One turn sends every row of this set to another row. A few are shown first. Where does it send the rows asked after them?
muz: [+1.84, -0.99, +1.89, +1.24, +0.23, -0.08, -0.07, -0.03, -2.11, -1.65, -4.20, -0.39, -2.46, -2.51, +0.11, -1.61, +0.51, -0.46, -1.29, -0.89, -0.89]
guzuv: [+0.83, +1.24, +0.87, -1.08, +2.91, -0.76, -1.91, -1.60, +2.79, +1.20, -2.80, -2.49, +0.49, -0.67, -1.44, +0.27, +0.07, +0.31, -1.23, -2.24, +0.57]
nug: [+1.85, -0.59, +1.45, +0.98, -0.38, +0.47, -1.82, -0.13, -0.30, +0.65, -4.54, +0.88, -2.17, -1.21, +1.65, -2.39, +0.66, +0.28, -0.51, +1.30, -1.31]
Laz: [-0.66, +0.56, +1.03, +0.04, +2.30, +2.01, +0.74, +0.76, -2.35, -0.06, -1.73, +0.87, -1.02, +0.78, +0.29, +0.14, -0.31, +0.90, -2.52, -0.11, -2.18]
zarid: [+3.40, +0.31, +0.03, -1.92, +2.31, +1.04, -0.33, +0.07, +1.81, +0.81, -1.93, +0.09, -0.23, -0.73, -2.33, -0.19, -1.70, -1.63, +1.06, -0.98, +0.87]
Zoleb: [+0.11, -1.36, +2.38, -0.66, +3.10, +1.63, -1.30, -0.87, +1.22, +2.22, -3.66, -1.30, -0.08, -1.09, -2.12, -0.98, +0.74, -2.06, -3.19, +0.04, +1.75]
rinas: [+1.44, +0.95, +1.67, +1.60, +1.77, -1.30, -2.10, -0.88, -0.99, -1.87, -3.96, -1.46, -2.26, -1.37, +0.29, -0.75, -0.48, +0.66, -0.80, -0.90, -2.11]
sene: [+0.02, -0.14, -1.26, -0.85, +2.45, +1.86, -0.23, -0.81, -1.54, +1.97, -2.21, +0.71, -0.37, -2.06, +1.85, -2.84, +0.94, -0.27, -0.85, -0.37, -0.73]
Sagon: [-0.90, -0.21, +2.66, +1.94, +1.90, -0.06, -0.58, -1.57, -1.88, -0.51, -4.35, -0.77, -1.86, -1.69, -0.50, -1.86, +1.54, -1.65, -1.08, +0.04, -0.22]
Ropaf: [+0.73, -0.23, -1.23, -0.75, +2.52, +0.65, -0.84, -2.16, -0.15, -1.05, -0.85, +0.81, -0.32, -2.97, +1.42, -3.56, -0.51, -0.08, -1.47, +0.65, -1.23]
sef: [+3.05, -0.04, +1.77, -1.39, +1.31, +0.71, +1.09, +0.92, +0.26, -0.33, -3.20, -2.14, -0.57, +1.16, -0.51, -0.67, +0.98, -1.33, -1.55, -1.37, +2.02]
popus: [+3.46, -0.53, +3.36, -0.36, +1.77, +1.34, +0.08, -0.78, +2.31, +0.15, +0.57, -1.43, -0.90, +0.04, +1.49, -1.90, -0.75, -2.00, -0.69, -2.54, -0.50]
luv: [+0.40, -2.58, +2.91, -0.68, +0.82, +0.02, +0.03, -0.06, +1.46, +1.00, +0.91, -1.75, -1.72, +0.39, -0.64, -2.02, -1.43, -2.39, -2.79, +0.22, -0.01]
zako: [+0.83, +0.99, +0.98, -0.56, +3.09, -0.45, -1.48, -1.95, +2.54, +1.16, -3.18, -2.37, +0.86, +0.52, -1.36, -0.05, +0.15, -0.39, -1.25, -2.07, +1.30]
boven: [+0.68, -1.71, +2.24, -0.57, +1.36, -0.92, -1.47, -0.69, +2.55, +0.90, +1.08, -2.11, -1.42, +0.31, -0.57, -1.36, -2.58, -1.09, -2.57, -0.42, -1.03]
nep: [-1.20, +1.04, +1.74, +0.57, +3.09, +1.52, +0.78, -1.83, -0.74, -2.39, -0.53, +1.19, -0.06, -0.10, -0.13, -0.85, -0.25, +0.09, -2.37, +0.40, -1.82]
Kol: [+0.85, +2.45, +2.26, -1.22, +2.84, -0.73, -1.30, +1.62, -0.63, +0.62, +0.17, -0.81, +0.29, -2.43, +0.56, -0.15, -0.90, +0.93, -0.67, -0.34, +0.44]
Vir: [+1.83, +0.48, +3.05, -0.94, +2.54, +1.21, -0.89, +2.34, -1.34, +0.88, -0.48, +0.61, +0.05, -3.44, +0.42, -0.58, -1.08, +0.08, -2.00, +0.04, +0.70]
Bozil: [+2.28, -0.06, +0.38, -1.72, +2.49, +1.50, +0.13, -0.37, +1.61, +1.43, -2.07, +0.33, +0.00, -0.92, -2.74, -0.60, -1.00, -2.51, +0.95, -0.61, +1.53]
dazud: [-0.49, -0.27, +1.33, +2.08, +1.85, -0.93, -2.12, -2.71, -0.20, -0.07, -4.23, -0.49, -1.11, -3.19, -0.77, -1.15, +0.00, +0.04, -1.04, -1.37, -1.24]
lakib: [+2.41, -0.29, +2.11, -1.83, +1.01, +0.95, +1.42, +1.28, -0.01, +0.04, -2.99, -1.99, -0.91, -0.05, -0.76, -0.84, +1.72, -1.53, -1.64, -1.17, +2.04]
dol: [-1.90, +0.97, +0.71, +0.46, +3.14, +1.57, -0.39, -0.69, -1.31, +0.84, -1.73, +0.83, -0.26, +0.42, -0.21, +0.35, -0.62, +1.18, -2.41, -0.36, -2.38]
ziber: [-0.80, +0.64, +2.55, +1.44, -0.14, -0.38, -0.10, -0.94, +2.20, -0.63, -0.33, +0.11, -2.09, -0.54, -0.80, -1.69, -1.17, +0.58, -1.62, +1.46, -2.79]
Gigub: [-0.41, -2.76, +2.60, -0.80, +1.29, +0.40, +0.84, -0.90, +1.48, +1.48, -0.31, -1.03, -2.41, +0.37, -0.72, -2.16, -1.67, -2.25, -2.46, +1.17, +0.11]
Biv: [+0.24, +0.93, +2.73, -0.40, +3.58, +0.74, -2.13, +0.62, -0.15, +1.94, -0.49, +0.55, +0.92, -3.89, -0.21, -0.34, -1.33, +0.28, -1.91, -0.17, +0.54]
fad: [+0.90, -0.52, -1.00, -0.87, +2.21, +1.00, -0.21, -1.69, -0.63, -1.21, -0.89, +0.91, -0.49, -2.85, +1.49, -3.81, -0.18, -0.45, -1.53, +0.85, -0.90]
gov: [+0.97, -0.13, +2.83, +0.06, +3.03, +1.29, +0.20, -3.40, +3.42, +1.56, -0.62, -0.71, -0.67, -0.28, +0.83, -1.73, -0.78, -1.70, +0.09, -2.23, -0.31]
gol: [+1.29, +0.54, -1.79, -1.03, +2.40, +1.22, -1.07, -0.41, -1.08, +1.25, -2.03, +0.38, -0.65, -1.92, +2.27, -2.24, -0.17, +0.98, -0.66, -0.89, -1.74]
nade: [+1.16, +0.76, +2.34, +1.47, +1.13, +1.62, -0.62, -2.27, +2.68, +0.54, -1.34, +0.70, -1.34, -2.46, +1.34, -3.99, +0.48, -1.04, +0.05, +0.55, -1.76]
mudus: [-0.88, +0.37, +2.72, +1.78, -0.61, +0.27, +0.08, -0.93, -0.26, +0.38, -3.98, +1.13, -1.25, +0.09, +0.05, -0.62, +1.68, +0.38, -0.37, +0.27, -1.02]
pape: [+0.87, -2.10, +1.73, -0.56, +2.41, +1.40, -0.81, -0.67, +1.05, +1.92, -3.92, -1.09, +0.06, -0.41, -2.02, -1.22, +0.19, -2.05, -3.36, -0.10, +2.24]
bet: [-0.41, +1.20, +1.63, +0.43, +2.90, +1.36, +0.74, -1.39, -0.82, -2.83, -0.42, +1.08, -0.29, +0.03, +0.14, -0.73, -0.66, +0.48, -2.36, +0.28, -2.13]
zef: [+1.10, -1.64, +1.62, -0.90, +1.53, -0.85, -0.90, -0.92, +2.65, +0.66, +0.01, -1.63, -2.53, +0.55, -0.25, -1.17, -3.48, -0.20, -2.16, +0.26, -1.54]
midam: [+1.45, +0.53, +1.01, -1.32, +3.49, +0.88, -1.26, +0.04, +1.56, +1.04, -1.97, -0.29, -0.54, +0.74, -3.35, +0.29, -2.20, -1.99, -0.14, +0.79, +0.53]
Pitu: [+2.22, +0.18, +1.30, -1.61, +2.89, +1.26, -0.34, +1.01, +0.77, +0.51, -1.99, -0.19, -1.07, +1.00, -3.04, +0.06, -1.83, -2.31, -0.23, +1.06, +0.77]
puni: [+3.87, -0.87, +0.72, -1.15, +2.04, +0.16, -2.15, +0.52, +1.76, +0.12, -3.45, -1.81, -0.63, -0.02, -0.93, -0.09, -1.97, +0.45, -3.07, -1.05, +0.21]
sogi: [-0.56, +1.65, +2.87, -1.01, +2.85, +0.10, -0.25, +1.31, -1.29, +1.42, -0.04, -0.41, +0.50, -2.62, +0.08, -0.85, +0.41, -0.60, -0.87, +0.23, +1.65]
topa: [-0.97, +0.05, +3.00, +1.37, -0.51, +0.23, +0.88, -0.50, +1.47, -0.57, -0.47, +0.36, -2.30, -0.45, -0.83, -2.18, -0.36, -0.33, -1.74, +1.92, -2.10]
gegim: [+4.15, -0.28, +1.47, -1.50, +2.16, +0.53, -2.08, +1.31, +1.31, -0.21, -3.21, -2.00, -1.26, -0.38, -0.69, +0.10, -1.46, +0.53, -2.94, -0.89, -0.34]
Rivi: [+1.46, -0.62, +3.44, +0.15, +2.58, +1.40, -0.39, -2.27, +2.91, +1.41, +0.41, -1.23, -0.10, -0.35, +0.73, -2.07, -0.24, -2.58, -0.71, -2.42, +0.02]
Mef: [+2.53, +0.77, +2.29, +1.11, +0.58, +1.55, -0.29, -1.23, +2.23, -0.30, -1.25, +0.57, -1.89, -2.17, +1.83, -3.85, +0.12, -0.63, +0.08, +0.45, -2.08]
gaven: [+0.21, +1.13, +2.16, +1.66, -0.49, -0.50, -0.97, -0.86, +0.40, -0.18, -3.78, +0.79, -1.31, +0.15, +0.40, +0.06, +0.54, +1.70, -0.18, -0.32, -2.11]
Nefe: [+3.45, -0.50, +3.12, -0.70, +1.68, +1.72, +1.65, -1.01, +2.03, -0.03, -0.54, -0.74, -1.85, +0.31, +1.76, -1.85, -0.82, -1.63, -0.07, -2.01, -0.39]
Tava: [+0.31, -0.25, +1.20, +1.48, +0.49, +0.15, -2.79, -1.64, +0.66, +1.65, -4.62, +0.89, -1.38, -1.55, +1.04, -2.25, +0.63, +0.37, -0.44, +1.14, -1.33]

Pitu -> zarid
luv -> popus
nep -> fad
Now these:
Vir -> Kol
dol -> sene
mudus -> nug
dazud -> Sagon
Zoleb -> lakib
gov -> Gigub
nade -> topa
puni -> zako

One turn sends every row of this set to another row. A few are shown first. Where does it send the rows asked after them?
deful: [-0.31, -0.59, -1.69, -0.49, +4.09, +2.31, -0.55, +0.67, -1.35, -2.83, -0.32, -0.61, -0.06, +0.52, -0.55, -0.52, +1.14, -0.24]
befi: [+2.37, +0.34, +0.23, -0.30, +1.37, -0.27, -0.63, -0.16, -0.26, +1.45, +0.34, +1.28, +1.65, -2.33, -2.74, -3.74, +1.49, +2.10]
bevug: [-1.33, +0.30, -2.06, -0.16, +1.37, +0.90, +0.61, +1.14, -3.24, -2.32, +0.96, +1.77, +0.88, +0.35, -1.49, -2.44, -0.62, +2.00]
dutod: [-0.25, +1.03, -0.61, +0.05, -0.45, +1.91, -1.18, -2.01, -2.27, -1.30, +2.79, +1.84, +2.15, +1.01, -0.50, -1.86, -1.13, +0.64]
vubuf: [-1.47, -0.08, -1.38, +0.56, +2.32, +0.63, -0.62, -0.61, -2.71, -3.64, +1.13, +1.17, +1.73, +0.66, -0.58, -3.12, +0.47, +1.57]
tirok: [-0.19, -1.60, -0.62, +0.59, +0.60, -0.56, +0.19, +0.77, -0.03, -0.61, -0.50, -0.30, +3.65, -1.60, -2.48, -4.29, +2.20, +0.05]
mavo: [+3.29, -0.35, -1.35, -0.16, -0.05, +1.09, -1.04, +0.79, -2.04, -3.27, +1.59, -0.57, -0.27, +0.03, -1.18, -1.73, +1.52, -2.53]
nam: [+0.63, +0.34, -0.86, +1.40, -0.33, -0.01, -1.23, -1.21, +0.78, -0.52, +1.49, -1.01, +1.83, -3.02, -2.99, -0.56, +1.94, -1.96]
sutol: [+0.29, -0.73, -1.92, +0.56, +0.38, -1.28, +0.68, +1.00, -0.22, -0.46, -1.52, -0.03, +3.29, -1.43, -1.44, -2.24, +3.52, +0.20]
sema: [-0.44, -0.19, -2.10, -2.37, +1.29, +0.93, -0.14, -1.58, -1.03, +1.36, -0.34, -0.67, +3.53, -1.08, -2.95, -0.60, +1.33, -0.25]
zol: [+2.03, -1.01, -0.31, +0.28, +1.42, -1.61, -0.83, -1.16, +0.20, +0.50, +0.48, +3.06, +0.97, -2.81, -2.32, -2.00, +1.31, +1.17]
Difa: [+0.76, +0.51, +0.29, +0.09, +1.78, +0.39, -0.47, -0.46, +2.19, +1.38, -1.21, +0.16, +1.26, -0.91, -0.82, -0.49, +1.88, -1.65]
Muf: [-0.15, +0.26, -0.79, +0.13, -0.98, +2.57, -0.89, -1.43, -2.07, -0.63, +2.42, +2.80, +2.47, +0.28, -0.96, -0.30, -1.00, +0.48]
Fopek: [+0.67, +0.66, -0.60, +0.22, -0.69, +0.35, -1.17, -0.02, +0.21, +0.32, +0.85, -1.11, +1.00, -2.60, -4.54, -2.81, +1.15, -1.02]
verus: [-0.28, +0.02, -0.32, -0.39, -0.42, +1.95, +0.08, -0.71, -2.22, -1.11, +2.49, +2.82, +1.16, +0.09, -1.66, -1.06, -2.35, -0.59]
muluz: [+0.87, +0.26, -0.41, +0.32, +2.77, +0.26, -0.95, +0.38, +1.61, +1.49, -0.83, -0.74, +1.51, -0.38, +0.07, -1.09, +2.47, -0.43]
tora: [+2.95, -0.54, -1.86, +0.25, +0.43, +1.82, -0.57, +1.38, -1.59, -3.40, +1.09, -0.58, -0.16, -1.07, -1.53, -0.23, +2.17, -1.96]
buza: [+4.22, -0.22, -0.18, +0.36, -0.58, +1.63, -0.68, +0.33, -1.09, -0.89, +1.68, +3.04, +0.39, -0.39, -0.03, -0.46, +0.74, -0.30]
Tedat: [+3.12, -0.46, +0.35, +0.27, -1.31, +0.53, -0.30, -0.78, -1.34, -1.05, +1.50, +2.90, +0.32, -1.56, +0.84, -0.69, +0.27, -0.04]
soso: [+2.62, -0.07, -0.60, -0.04, -0.42, +1.47, -0.80, +0.63, -1.94, -2.60, +1.13, -0.83, +0.25, -1.77, -0.20, +0.02, +2.41, -2.64]
gefa: [+0.64, -0.51, -1.15, -1.00, +3.88, +1.60, -0.94, +0.18, -1.65, -3.40, +0.36, -0.74, -0.10, +1.03, -0.45, -1.98, +1.08, -1.22]
kuz: [+0.54, -0.49, +0.67, -0.30, +2.14, +0.58, -0.71, +0.40, +2.01, +1.26, -0.99, -0.44, +0.79, -0.63, -1.91, -3.07, +0.88, -1.09]
fuz: [-1.10, +0.14, -1.08, -1.36, -0.74, +1.79, -0.51, -2.37, -1.55, -0.95, +1.72, +2.73, +1.56, -0.23, -0.43, -0.66, -1.19, +0.81]
vob: [+0.13, +0.21, -1.15, -1.44, +3.46, +1.84, -0.86, +1.07, -1.65, -2.45, -0.67, -0.47, -0.05, -0.02, +0.50, -0.79, +2.71, -0.69]
kufek: [+2.56, +0.60, -0.88, +0.59, +0.95, +2.19, +0.62, +1.66, -1.63, -3.61, +1.92, -0.64, +1.34, -0.92, -0.77, -1.00, +1.99, -2.15]
goder: [+3.34, -0.30, +1.04, +0.76, +0.36, +1.38, +0.47, +0.59, -1.04, -1.85, +2.07, +3.06, +0.72, -0.72, +0.06, -1.26, -0.15, -1.40]
Vodol: [+1.40, -0.19, -0.39, -0.68, +1.91, -1.23, -0.35, -1.11, -0.81, +1.39, -0.74, +2.61, +1.20, -2.44, -2.47, -1.63, +1.29, +1.86]
kobi: [-2.12, -0.61, -1.70, +1.00, +1.73, +1.06, -0.30, +0.10, -2.68, -2.73, +0.49, +2.05, +1.88, +0.18, -0.75, -1.77, +0.29, +2.21]
vules: [+0.23, -0.19, -0.31, -1.72, +1.44, +1.77, -0.48, -1.51, -0.20, +1.47, +0.83, -0.77, +4.18, -1.28, -2.93, -2.70, +0.83, +0.03]
gaf: [-2.51, +0.00, -2.40, -0.90, +1.30, +0.75, -0.37, +0.08, -2.61, -3.18, +0.07, +1.62, +1.39, -0.24, -0.74, -2.02, +1.46, +1.75]
vogil: [+0.10, +0.67, -0.72, +0.96, -0.97, -0.64, -0.82, -1.19, -0.12, -0.19, +0.54, +0.49, +1.46, -3.29, -3.98, -0.72, +1.62, -1.40]
tebi: [-0.56, -0.88, -2.91, +0.10, +0.27, -1.20, -0.47, +1.25, -1.33, -0.01, -0.56, -0.13, +3.26, -0.94, -2.17, -2.59, +3.13, +0.88]
tedu: [+3.81, +0.43, -0.04, +0.20, -0.88, +0.95, -1.03, -0.19, -1.66, -0.98, +2.15, +2.38, +0.25, +0.64, +0.31, -2.00, +0.05, -0.20]
nasef: [-0.39, -0.77, -1.94, -2.61, +1.39, +0.83, -1.24, -1.87, -0.59, +1.85, +0.62, +0.78, +2.69, -0.68, -3.20, -0.93, +0.41, -0.25]
Miv: [+0.41, +1.11, -1.66, -1.06, +3.68, +2.62, +0.55, +1.57, -1.88, -2.29, +0.59, -0.74, +0.61, +0.82, -0.32, -1.30, +1.01, +0.25]

tebi -> nam
goder -> bevug
Vodol -> sutol
Now these:
buza -> kobi
Tedat -> gaf
tedu -> vubuf
vules -> kuz

